In the rows, 128 means zero.
Rotation paths and how fast each direction turns (deg/step)
Each turn is a multiple of 5 degrees from 10 to 175, or 0.
Each row of a path follows its step; steps can be skipped.

step 0: [125 132 131 134 133 137 127 131 121 128 129 131 131 127 122 123 121 128
 116 138 130 132 129 118 115 128 122 130 129 145]
step 1: [136 120 140 129 140 133 138 130 122 128 129 128 119 125 131 141 126 122
 132 123 117 131 133 129 124 132 134 125 135 124]
step 2: [107 134 133 133 117 135 127 125 124 122 127 119 130 126 133 137 136 121
 132 131 135 128 125 132 125 130 127 120 130 124]
step 4: [124 122 127 128 127 136 130 114 123 118 141 131 124 123 122 116 121 131
 120 132 127 138 121 124 126 124 124 130 119 130]
step 5: [127 130 141 128 141 132 132 126 135 134 124 130 127 133 127 129 129 122
 123 131 122 131 129 114 124 136 138 143 132 129]
step 6: [135 129 133 127 127 135 124 128 120 123 125 122 134 119 125 137 136 123
 130 127 132 134 119 126 112 127 129 117 140 128]
step 8: [124 122 132 139 131 129 124 116 123 124 143 133 122 133 126 128 132 127
 128 118 136 126 124 135 127 119 127 130 121 117]
step 9: [125 135 123 140 130 137 139 122 140 132 127 122 127 135 127 117 129 130
 119 135 128 136 119 124 127 137 133 132 126 130]
step 10: [136 119 141 128 140 131 121 127 123 124 129 126 130 117 131 119 128 130
 131 134 125 124 125 124 112 133 124 132 133 133]
step 12: [121 136 139 134 129 132 119 131 121 129 136 130 123 138 135 140 132 127
 125 124 136 118 127 126 120 122 134 123 123 132]
step 13: [136 128 121 143 125 135 130 120 125 122 129 121 117 130 122 129 127 126
 129 124 126 137 121 137 132 139 134 124 117 127]
[127 127 126 126 123 131 130 129 129 126 128 127 127 127 128 126 127 126
 124 128 128 134 124 130 130 127 127 124 131 126] => 155
[125 129 127 135 128 127 128 131 126 126 126 127 125 126 125 133 129 129
 128 124 125 127 127 130 130 126 129 128 131 130] => 65
[131 132 132 124 129 130 130 132 129 126 126 132 131 127 128 132 127 127
 126 128 125 130 128 129 124 127 125 130 129 130] => 70

step 0: [137 128 133 130 133 136 116 119 135 120 120 123 127 125 135 126 127 134
 137 129 141 120 118 128 129 130 132 124 123 137]
step 2: [128 133 126 136 134 137 120 129 133 118 130 135 137 120 120 137 119 133
 121 119 139 125 124 133 135 126 129 122 131 120]
step 3: [134 122 124 128 131 120 134 136 121 126 125 117 129 132 136 124 129 122
 129 135 137 133 128 141 123 129 127 129 116 144]
step 5: [122 129 124 138 120 122 119 118 122 120 120 124 123 121 136 137 119 125
 130 125 134 131 136 138 133 131 134 127 125 133]
step 6: [139 114 125 128 137 125 129 133 123 124 132 139 126 132 118 117 134 124
 126 138 120 124 128 130 126 127 134 137 134 131]
step 7: [123 146 128 127 129 136 130 125 121 131 136 125 135 123 136 135 120 132
 120 122 124 125 134 126 137 137 138 129 133 135]
step 8: [132 122 126 128 123 116 120 130 123 130 120 136 119 129 119 120 114 134
 133 134 133 127 126 124 127 122 123 133 120 141]
step 10: [125 131 120 137 115 127 133 132 128 137 124 123 120 131 114 133 120 137
 120 131 132 128 130 131 142 130 131 124 125 127]
step 11: [145 128 129 126 138 118 131 127 130 112 136 136 131 129 132 125 124 132
 133 128 132 132 115 127 130 133 121 129 123 126]
step 12: [127 136 132 130 126 130 135 130 116 144 139 115 121 130 127 129 132 129
 121 128 140 129 136 130 118 127 132 127 130 125]
step 13: [137 126 120 126 128 127 120 125 130 121 117 135 120 128 127 142 127 137
 122 120 126 130 123 126 132 122 126 138 117 118]
[129 127 129 128 133 132 133 128 127 131 125 124 126 129 129 126 133 129
 126 131 127 124 127 128 127 129 132 130 127 128] => 125
[126 129 129 130 126 127 128 123 131 130 128 126 131 127 125 129 126 133
 122 125 125 126 129 131 124 129 129 128 128 127] => 135
[133 128 129 124 128 126 128 131 128 129 129 128 129 127 129 125 132 131
 128 128 126 130 133 130 126 128 127 124 133 128] => 135
[127 130 130 124 130 131 129 129 125 126 129 127 129 129 128 128 127 130
 126 126 129 129 131 126 126 121 124 130 125 132] => 80

step 0: [134 124 124 128 132 121 136 126 131 135 132 124 133 126 133 131 134 141
 123 135 117 118 133 128 126 117 124 133 137 142]
step 1: [131 129 123 139 142 122 125 128 134 132 136 133 122 121 119 127 140 123
 132 121 121 124 139 131 121 125 118 131 130 123]
step 2: [135 122 122 120 133 118 140 132 131 118 141 135 124 124 129 133 131 132
 118 134 129 119 133 131 124 123 133 137 129 126]
step 3: [126 123 113 132 138 130 125 129 124 134 128 130 129 120 117 127 138 139
 129 128 127 121 126 129 123 110 124 130 134 132]
step 4: [133 126 123 131 143 123 124 129 135 128 131 142 127 127 132 133 135 132
 128 123 131 119 142 137 132 128 135 131 129 115]
step 6: [140 129 130 131 140 131 120 135 127 143 128 136 124 130 125 121 136 130
 126 126 138 125 133 133 125 113 131 134 131 128]
step 7: [131 120 128 122 125 134 117 128 134 127 133 135 121 124 126 133 130 133
 116 127 119 119 143 133 124 130 140 133 134 122]
step 8: [133 132 127 125 137 131 125 141 129 133 126 133 125 132 123 135 128 129
 128 139 123 122 130 141 118 119 128 125 135 142]
step 9: [139 122 132 138 127 125 127 124 139 138 129 136 129 130 134 121 139 128
 118 125 124 124 143 130 126 122 132 128 136 135]
step 11: [138 125 119 126 135 126 140 129 134 137 132 135 122 125 137 127 129 125
 120 131 126 123 126 135 115 112 127 123 130 135]
step 13: [137 131 124 123 139 119 132 129 137 134 138 131 130 120 127 136 128 135
 130 139 122 119 128 143 130 125 127 126 125 124]
[135 125 126 126 131 131 127 127 128 130 126 125 128 128 126 126 124 131
 131 128 129 130 127 129 129 132 131 129 131 125] => 40
[129 130 131 126 126 133 125 131 129 131 125 125 128 133 128 129 127 126
 127 130 129 123 133 125 127 128 128 128 128 128] => 35
[129 124 128 126 127 126 134 131 127 124 124 128 128 130 126 127 129 123
 127 131 132 129 127 128 127 126 129 127 132 131] => 120
[127 128 126 126 128 128 128 129 130 129 130 127 130 131 130 128 124 133
 130 130 131 129 126 127 121 127 128 129 126 134] => 130
[127 132 127 129 130 131 125 131 128 126 127 130 127 129 121 128 131 127
 133 127 128 129 125 128 126 131 124 129 128 130] => 160
[131 131 126 130 130 129 128 127 128 127 125 130 129 125 129 122 127 125
 128 126 131 127 132 132 125 128 127 126 123 128] => 145
[131 128 132 130 128 124 128 131 131 129 134 123 128 129 126 124 130 126
 128 128 129 131 129 128 130 128 128 130 125 129] => 85

step 1: [132 126 117 127 124 120 129 130 125 132 133 136 121 119 136 131 121 138
 128 130 143 129 125 128 142 140 130 122 142 128]
step 2: [133 123 143 137 124 129 140 129 132 128 133 118 124 130 121 129 117 133
 123 127 119 131 135 143 131 121 133 123 132 137]
step 4: [126 118 128 133 117 129 121 126 113 131 130 126 136 127 144 120 122 138
 130 127 129 118 136 124 132 127 133 128 140 137]
step 6: [123 131 139 121 134 129 140 115 128 135 123 123 133 130 132 139 133 138
 128 128 118 128 125 127 119 138 128 124 143 131]
step 7: [138 133 124 126 118 137 117 131 119 134 139 131 116 129 135 128 129 129
 134 139 134 133 140 128 127 130 129 122 139 129]
step 8: [131 127 141 140 130 127 146 132 116 127 130 121 133 123 129 124 126 124
 125 138 132 117 129 139 128 126 128 140 131 126]
step 9: [121 134 129 120 125 121 131 121 135 140 120 127 127 133 133 118 120 129
 123 141 128 139 123 121 110 124 129 124 134 127]
step 10: [131 125 121 137 132 132 116 140 116 137 133 124 130 125 136 135 139 137
 127 132 116 127 126 127 125 125 133 133 142 127]
step 11: [131 145 125 127 122 126 133 125 122 130 125 128 122 130 121 129 117 133
 119 130 141 127 130 141 132 130 128 140 137 117]
step 12: [121 132 143 136 128 118 137 126 130 137 132 125 133 127 125 139 132 133
 131 139 128 136 123 124 128 118 131 113 133 127]
step 13: [136 122 112 132 116 127 131 131 133 127 128 131 119 132 140 136 132 129
 125 142 122 133 136 127 121 126 128 139 133 130]
[125 127 126 127 130 131 128 128 130 126 124 130 130 128 128 128 129 133
 132 135 126 127 130 124 130 129 129 124 128 126] => 120
[132 131 126 129 127 130 124 124 125 128 128 128 129 124 133 131 128 130
 129 129 123 130 128 126 128 130 126 131 125 129] => 110
[130 131 130 126 127 130 130 128 128 127 131 128 126 127 123 136 129 131
 127 127 130 129 129 128 130 132 127 124 130 128] => 70
[127 125 124 126 123 126 126 131 125 123 131 131 129 126 130 127 133 128
 128 128 128 130 129 128 127 129 129 127 132 131] => 120

step 0: [138 137 131 128 124 126 137 128 122 134 128 133 126 122 131 125 130 134
 119 127 126 121 116 134 122 129 143 128 128 138]
step 2: [121 126 111 140 132 133 123 127 127 131 126 122 134 120 129 123 131 132
 120 121 134 124 125 129 136 127 123 121 130 137]
step 3: [129 140 128 121 118 134 136 127 129 125 133 132 131 128 122 123 133 135
 123 125 127 126 126 136 123 128 146 121 126 137]
step 4: [126 124 128 127 133 142 124 120 134 118 131 132 133 136 126 132 142 119
 127 135 128 128 137 125 132 126 124 124 118 126]
step 6: [127 134 133 115 113 134 135 129 137 125 134 130 125 132 121 126 122 134
 133 129 132 129 128 126 119 130 139 126 120 130]
step 7: [131 122 131 126 135 132 122 127 135 124 128 128 130 131 126 140 131 121
 139 140 127 130 136 122 134 130 121 131 114 123]
step 8: [122 126 120 127 124 119 127 135 132 131 134 113 129 116 132 127 116 134
 135 120 134 134 129 126 132 133 122 127 127 122]
step 9: [135 128 137 124 113 124 136 135 131 128 127 134 118 132 126 130 117 134
 135 137 129 129 127 122 117 128 132 128 126 129]
step 10: [135 125 132 132 139 121 124 132 126 127 128 135 128 123 130 137 130 120
 138 139 122 128 137 127 134 131 117 131 128 118]
step 12: [132 130 136 131 120 124 134 135 121 129 122 143 119 139 124 127 122 133
 130 136 121 124 127 129 121 123 132 126 138 132]
step 13: [129 124 131 129 145 126 123 125 118 130 126 139 132 124 131 128 140 120
 131 129 122 123 134 133 129 134 118 133 134 123]
[128 128 131 134 132 128 127 128 131 130 132 127 131 129 127 128 129 127
 129 126 126 128 134 125 126 129 125 130 129 132] => 125
[129 129 130 124 131 128 127 128 129 132 130 124 128 129 128 130 123 128
 128 129 130 130 124 124 129 127 128 133 123 126] => 35
[124 133 123 131 125 129 129 124 125 129 129 125 125 128 130 133 126 127
 128 126 128 125 130 126 127 128 127 130 129 126] => 120

step 1: [135 119 133 131 128 124 126 132 131 135 121 138 129 118 127 137 142 128
 135 126 134 115 130 137 131 135 132 130 130 134]
step 2: [134 123 130 130 128 123 131 130 115 128 124 132 124 126 128 121 145 124
 135 110 128 124 133 127 124 130 130 134 135 132]
step 3: [132 122 120 123 133 126 126 125 130 124 129 145 137 131 122 122 136 129
 134 115 125 128 127 122 131 120 138 133 133 122]
step 5: [121 129 129 125 122 119 133 135 131 131 128 144 133 123 126 118 128 130
 122 123 121 128 134 137 130 130 122 120 138 138]
step 6: [122 124 130 121 121 129 125 134 132 136 127 137 140 114 134 122 139 135
 128 129 131 124 127 128 124 122 125 136 132 139]
step 8: [135 128 127 133 131 116 130 129 128 132 136 137 125 134 126 128 140 132
 123 118 124 130 121 129 115 132 139 136 132 135]
step 9: [128 125 125 136 133 124 124 139 130 122 133 131 141 124 118 126 124 126
 123 113 125 131 127 123 123 124 138 135 134 132]
step 10: [129 124 125 124 128 131 123 138 136 130 146 133 136 130 118 123 129 120
 125 123 131 127 133 139 131 125 133 123 132 137]
step 11: [129 125 133 131 119 120 130 133 118 138 140 137 131 118 125 119 128 128
 122 127 130 130 131 138 127 117 128 122 122 134]
step 12: [128 131 138 123 124 121 128 136 124 133 131 141 131 109 126 135 132 130
 131 132 135 124 126 129 127 125 141 129 132 129]
step 13: [134 126 142 131 131 129 132 129 129 132 137 128 124 116 129 128 145 120
 128 122 130 126 134 120 126 133 138 131 133 132]
[127 125 128 125 127 128 122 128 128 126 128 125 128 126 128 125 130 122
 130 126 129 129 128 130 128 128 122 131 129 131] => 90
[133 125 131 130 128 126 129 130 125 127 131 127 127 130 126 131 124 126
 131 127 131 125 129 132 131 124 130 131 127 127] => 35
[128 129 122 129 128 131 130 128 125 124 129 128 131 130 124 127 128 125
 129 128 123 128 124 130 129 126 130 125 128 130] => 60

step 0: [126 125 135 125 125 125 113 128 117 126 127 128 138 120 115 117 132 118
 123 129 130 132 124 128 125 127 135 134 128 129]
step 2: [126 124 139 125 118 116 126 133 124 123 131 129 123 133 128 133 127 128
 134 124 127 131 122 132 123 126 129 136 149 125]
step 4: [139 125 130 128 125 126 139 134 133 114 134 135 124 122 113 130 124 126
 136 126 130 123 136 133 127 133 118 129 128 130]
step 5: [134 130 132 130 119 131 114 137 126 127 127 136 131 123 117 126 134 118
 134 128 134 116 136 133 126 126 137 126 128 125]
step 6: [132 126 124 126 121 134 124 116 142 124 127 130 134 137 110 122 127 127
 133 134 129 130 127 125 133 124 135 127 127 122]
step 7: [123 127 124 121 125 126 125 130 133 120 124 131 127 131 123 124 136 121
 138 132 134 142 119 137 128 127 131 134 144 130]
step 8: [138 125 140 122 131 122 118 122 131 133 115 132 122 124 124 132 133 126
 123 136 131 136 123 126 129 130 132 142 129 126]
step 9: [136 127 136 121 132 121 137 122 127 119 138 133 127 120 117 122 122 126
 125 127 125 131 127 120 128 128 123 141 137 132]
step 10: [126 121 144 135 118 123 121 138 123 130 128 136 135 119 123 119 129 122
 129 124 124 123 128 130 125 120 127 135 131 135]
step 11: [131 119 141 131 113 125 123 121 130 122 128 129 127 139 117 127 119 134
 134 127 121 127 135 127 134 124 126 128 122 123]
step 12: [124 119 127 117 117 122 124 135 128 118 131 125 126 134 119 130 121 119
 136 123 133 127 122 136 121 135 128 123 136 127]
[124 126 130 127 129 128 126 128 131 125 127 128 124 131 130 133 126 128
 128 129 129 134 128 131 127 131 128 126 126 132] => 80
[126 125 126 124 128 129 129 128 125 131 128 122 129 130 123 130 131 129
 128 128 131 131 125 130 130 126 132 127 128 126] => 60
[124 130 128 133 126 131 124 130 127 124 129 127 133 132 127 126 126 128
 130 125 130 129 128 125 131 128 129 130 125 128] => 70
[130 127 130 128 128 129 129 124 128 126 128 129 126 126 129 126 127 132
 129 128 125 127 123 129 131 130 133 128 122 125] => 140
[130 121 130 129 128 127 130 129 126 125 127 123 129 128 132 131 124 126
 127 127 126 126 129 128 130 123 129 131 129 130] => 45
[125 130 134 125 128 126 129 127 124 130 127 127 126 130 128 123 128 127
 126 127 126 131 126 125 128 126 125 129 126 131] => 40
